In the rows, 128 means zero.
Each path is a new rotation, seen through one point. The rows after it are directions, each followed by how far the rotation turns it, in deg/step (0 if it stays put).
Each turn is a multiple of 5 degrees from 10 to 175, or 0.
Each row of a path follows its step; steps can be skipped.
path 1
step 0: [126 128 135 109 119 126 123 131 142 132 120 146 118 132 139 137 128 123
 124 141 140 119 120 122 131 130 122 129 146 132 145 125 119 127 130 146
 130 125 120 116 126 133 136 134 125 123 120 130 113 120 138 136 135 141
 136 139 118 131 132 139 128 134 125 139 127 130 134 131]
step 1: [137 134 129 122 141 130 120 131 144 127 121 130 141 127 114 127 121 146
 122 144 132 132 133 120 144 127 132 128 142 130 131 123 141 133 126 145
 121 141 124 128 153 138 121 126 121 134 114 136 135 124 121 114 126 132
 135 122 124 132 119 113 133 132 125 125 126 124 130 132]
step 2: [133 131 119 136 133 120 133 118 134 128 132 125 123 134 129 127 153 126
 128 136 143 131 140 126 115 109 123 122 136 150 132 114 138 124 134 120
 121 128 140 118 134 133 120 125 131 117 132 145 126 129 138 130 143 135
 125 120 128 125 121 126 133 120 128 123 126 121 120 140]
step 4: [136 133 120 130 130 127 115 137 124 124 121 125 128 129 112 122 125 135
 127 141 127 116 127 128 143 128 126 118 136 138 128 126 123 125 141 125
 104 132 120 131 116 130 125 133 120 131 142 128 125 132 128 129 134 129
 126 151 110 122 130 134 137 114 116 116 141 134 136 121]
step 7: [149 129 136 124 133 124 116 128 135 151 131 135 127 131 118 131 139 135
 131 137 133 118 124 112 121 119 114 131 127 137 130 128 133 120 136 133
 133 138 129 118 135 129 139 122 108 117 136 144 133 132 131 129 134 128
 140 124 129 121 128 118 121 123 130 116 125 119 137 127]
step 9: [133 121 126 131 116 128 124 123 128 128 127 121 131 135 126 120 138 131
 144 134 131 119 134 128 144 125 138 116 128 136 133 116 115 127 134 121
 101 146 130 132 125 136 136 119 121 129 131 128 129 136 135 123 138 143
 134 141 124 125 131 137 134 141 134 143 117 126 111 122]
step 13: [135 126 145 109 130 115 134 134 135 125 131 142 122 111 126 116 142 123
 127 152 128 120 136 115 130 135 124 130 128 138 130 131 127 136 132 135
 137 141 138 124 120 129 124 146 123 134 127 129 138 121 134 127 129 134
 137 131 121 125 123 134 142 130 136 117 116 132 127 121]
step 15: [125 121 124 125 137 134 130 120 144 119 120 124 133 133 125 135 116 124
 139 131 136 137 131 134 120 116 125 115 145 140 134 127 133 126 112 122
 124 128 142 126 127 133 141 129 112 120 130 143 131 130 140 127 129 129
 128 142 123 119 131 145 138 120 143 137 133 130 112 131]
step 16: [151 123 127 122 122 122 139 140 127 117 125 145 135 136 126 138 128 128
 131 133 136 111 123 139 122 124 113 137 124 128 122 128 137 117 126 125
 107 133 120 133 130 129 121 119 117 138 120 129 129 127 130 108 125 140
 131 142 132 138 120 135 134 130 136 122 122 136 131 136]
step 17: [116 122 136 136 138 122 137 131 125 127 130 128 138 133 125 126 130 132
 127 130 131 130 151 133 136 130 105 113 116 131 123 116 137 123 130 120
 124 131 117 136 134 132 121 138 135 125 141 134 130 122 133 125 132 133
 146 144 114 129 124 115 130 111 119 123 132 130 132 119]
step 18: [131 133 139 119 112 123 124 125 129 125 128 141 116 123 145 119 134 132
 125 136 131 116 122 129 125 122 117 111 140 133 130 129 127 130 120 122
 146 134 119 137 134 129 123 131 126 126 146 117 130 128 133 130 144 125
 131 126 116 134 126 138 124 119 146 123 123 129 108 122]
[129 126 129 126 127 131 129 126 127 125 129 126 127 129 126 126 132 131
 126 130 125 130 128 131 129 130 130 125 132 129 129 130 127 129 128 128
 132 132 126 125 128 129 128 128 133 133 130 128 127 128 129 125 127 129
 129 130 125 130 127 125 128 129 127 131 126 125 130 128] | 85
[127 129 127 131 127 127 125 129 128 130 129 128 128 124 127 129 126 131
 127 124 127 127 132 130 128 129 130 124 133 129 126 125 131 128 126 130
 129 131 128 130 127 130 128 128 128 124 128 127 128 128 127 128 128 125
 128 127 127 133 130 128 127 127 129 124 132 125 127 130] | 110
[127 129 129 125 125 128 127 130 127 129 131 129 129 129 125 128 125 128
 127 129 131 125 128 126 128 128 126 125 128 129 126 128 129 131 128 130
 133 125 127 125 129 130 130 132 129 129 129 128 127 129 127 131 126 127
 124 127 130 128 127 131 127 130 125 126 124 126 128 122] | 55
[127 131 128 126 129 128 126 128 126 127 128 128 131 128 133 125 127 129
 127 131 129 123 127 127 131 133 126 128 128 128 128 132 128 127 128 125
 131 128 130 128 127 127 129 125 131 127 127 127 127 125 132 129 127 126
 129 127 128 129 132 126 129 126 128 127 131 130 129 126] | 55
[126 127 127 130 127 128 127 128 130 129 125 124 129 131 129 127 126 131
 133 129 128 128 125 123 129 126 131 125 126 129 125 131 131 127 127 127
 130 131 129 126 128 126 127 128 128 129 128 130 126 129 125 130 130 127
 129 132 125 127 125 127 128 126 128 126 128 126 127 129] | 135
[126 131 124 129 127 129 133 128 128 130 128 128 127 127 131 125 131 128
 129 128 130 127 133 127 130 128 128 129 127 129 128 126 127 128 128 127
 128 132 128 129 130 128 122 130 127 128 125 128 129 129 128 129 123 127
 127 131 130 129 131 126 130 129 126 128 123 128 127 129] | 95
path 2
step 0: [121 126 133 123 138 126 138 133 113 122 134 138 141 134 120 125 110 134
 120 116 127 135 132 126 122 126 131 118 150 132 129 123 135 136 142 140
 125 140 118 137 119 137 127 131 124 133 126 123 129 135 126 114 135 127
 118 111 128 128 108 147 133 123 119 133 132 128 136 119]
step 5: [134 130 135 111 128 132 122 129 131 124 127 112 132 136 115 105 129 130
 131 120 126 112 126 134 133 138 131 126 126 142 142 115 127 126 124 129
 130 128 120 139 130 129 127 132 129 124 127 132 128 126 116 128 123 119
 145 114 122 152 142 128 128 131 110 129 132 138 128 116]
step 7: [129 124 119 136 131 133 142 128 141 126 136 142 116 122 115 130 123 120
 126 138 124 121 133 126 123 132 127 119 138 130 137 127 125 141 141 121
 132 115 135 127 128 119 122 143 119 135 129 127 144 136 118 120 118 124
 119 126 130 105 106 127 136 133 132 119 115 131 128 121]
step 8: [130 116 120 118 133 128 132 122 117 118 126 129 123 133 114 112 134 117
 134 135 127 142 128 141 133 130 108 127 117 143 133 139 133 133 146 116
 131 136 129 123 113 132 117 123 141 134 135 119 132 123 120 128 132 135
 132 133 138 129 122 130 133 131 126 140 136 144 126 125]
step 10: [139 138 126 122 127 133 131 137 136 138 137 120 127 129 123 124 132 129
 123 126 129 108 125 115 124 122 137 111 136 120 131 128 136 130 123 117
 126 134 149 149 119 115 136 132 131 118 140 142 139 125 129 140 146 130
 120 120 120 123 129 120 124 128 135 135 118 126 139 129]
step 12: [124 133 124 113 132 121 140 123 132 112 130 139 139 140 122 115 116 133
 131 139 135 131 136 115 119 129 133 126 132 127 135 127 123 122 138 134
 134 115 131 120 141 127 126 121 125 128 112 140 116 137 119 121 132 126
 142 132 140 124 129 135 110 132 112 117 144 134 128 124]
step 13: [147 127 129 135 126 118 117 136 138 142 125 126 120 136 115 124 127 110
 128 134 137 119 125 124 140 138 138 123 131 138 122 117 126 133 137 138
 117 133 143 123 129 123 118 128 125 123 124 130 120 130 111 132 129 137
 135 139 123 113 122 129 121 145 117 130 112 136 116 131]
step 14: [124 133 118 114 126 133 112 133 138 139 122 121 109 120 120 113 132 125
 137 122 130 133 133 139 127 117 121 127 136 143 131 136 134 129 133 111
 132 132 121 126 140 120 133 129 130 119 129 104 131 129 134 125 123 121
 130 124 123 114 130 118 140 138 136 121 121 139 130 140]
step 15: [116 129 113 111 134 143 127 119 124 133 136 125 133 137 117 129 137 139
 135 132 134 132 129 130 125 138 127 126 128 135 129 147 121 144 122 121
 144 126 123 137 133 130 127 132 116 128 131 145 135 127 134 116 139 124
 124 144 142 133 113 129 118 117 137 132 128 138 129 138]
step 16: [131 121 136 126 139 133 127 115 128 124 140 137 136 118 128 125 144 124
 115 123 129 119 126 126 137 124 129 110 131 131 126 126 137 129 125 126
 106 134 126 132 112 133 120 129 112 125 128 149 144 140 116 122 134 121
 133 130 132 128 136 122 123 128 113 143 128 139 131 120]
step 17: [144 138 135 123 135 127 124 118 116 131 122 139 123 124 125 116 127 127
 131 135 126 122 141 137 122 124 136 114 131 120 142 116 122 115 132 116
 117 149 127 135 129 133 130 144 137 125 127 119 111 126 128 117 137 136
 125 113 122 122 132 129 121 130 132 124 134 135 142 121]
[128 127 127 127 126 125 129 128 123 125 127 129 128 130 126 127 128 130
 129 126 129 129 127 133 126 130 128 126 129 130 127 129 126 127 127 128
 128 128 124 129 127 126 127 130 132 127 127 126 127 126 131 128 127 128
 131 127 130 130 132 124 129 132 132 127 127 129 127 125] | 120
[127 124 130 126 131 123 128 128 124 128 130 126 129 127 129 125 123 125
 128 130 130 127 129 130 128 126 128 131 128 128 127 126 126 128 129 130
 125 130 131 127 128 129 122 128 129 126 129 128 128 132 126 124 127 130
 128 127 128 129 128 127 127 127 130 126 130 126 129 129] | 85
[130 129 123 132 128 128 125 129 131 126 131 130 129 125 125 129 127 127
 127 129 131 128 127 128 127 129 128 123 130 127 126 124 128 126 129 130
 128 125 129 128 124 129 127 128 127 127 130 131 131 127 129 126 130 130
 127 131 126 129 130 126 130 130 128 127 128 125 127 129] | 120
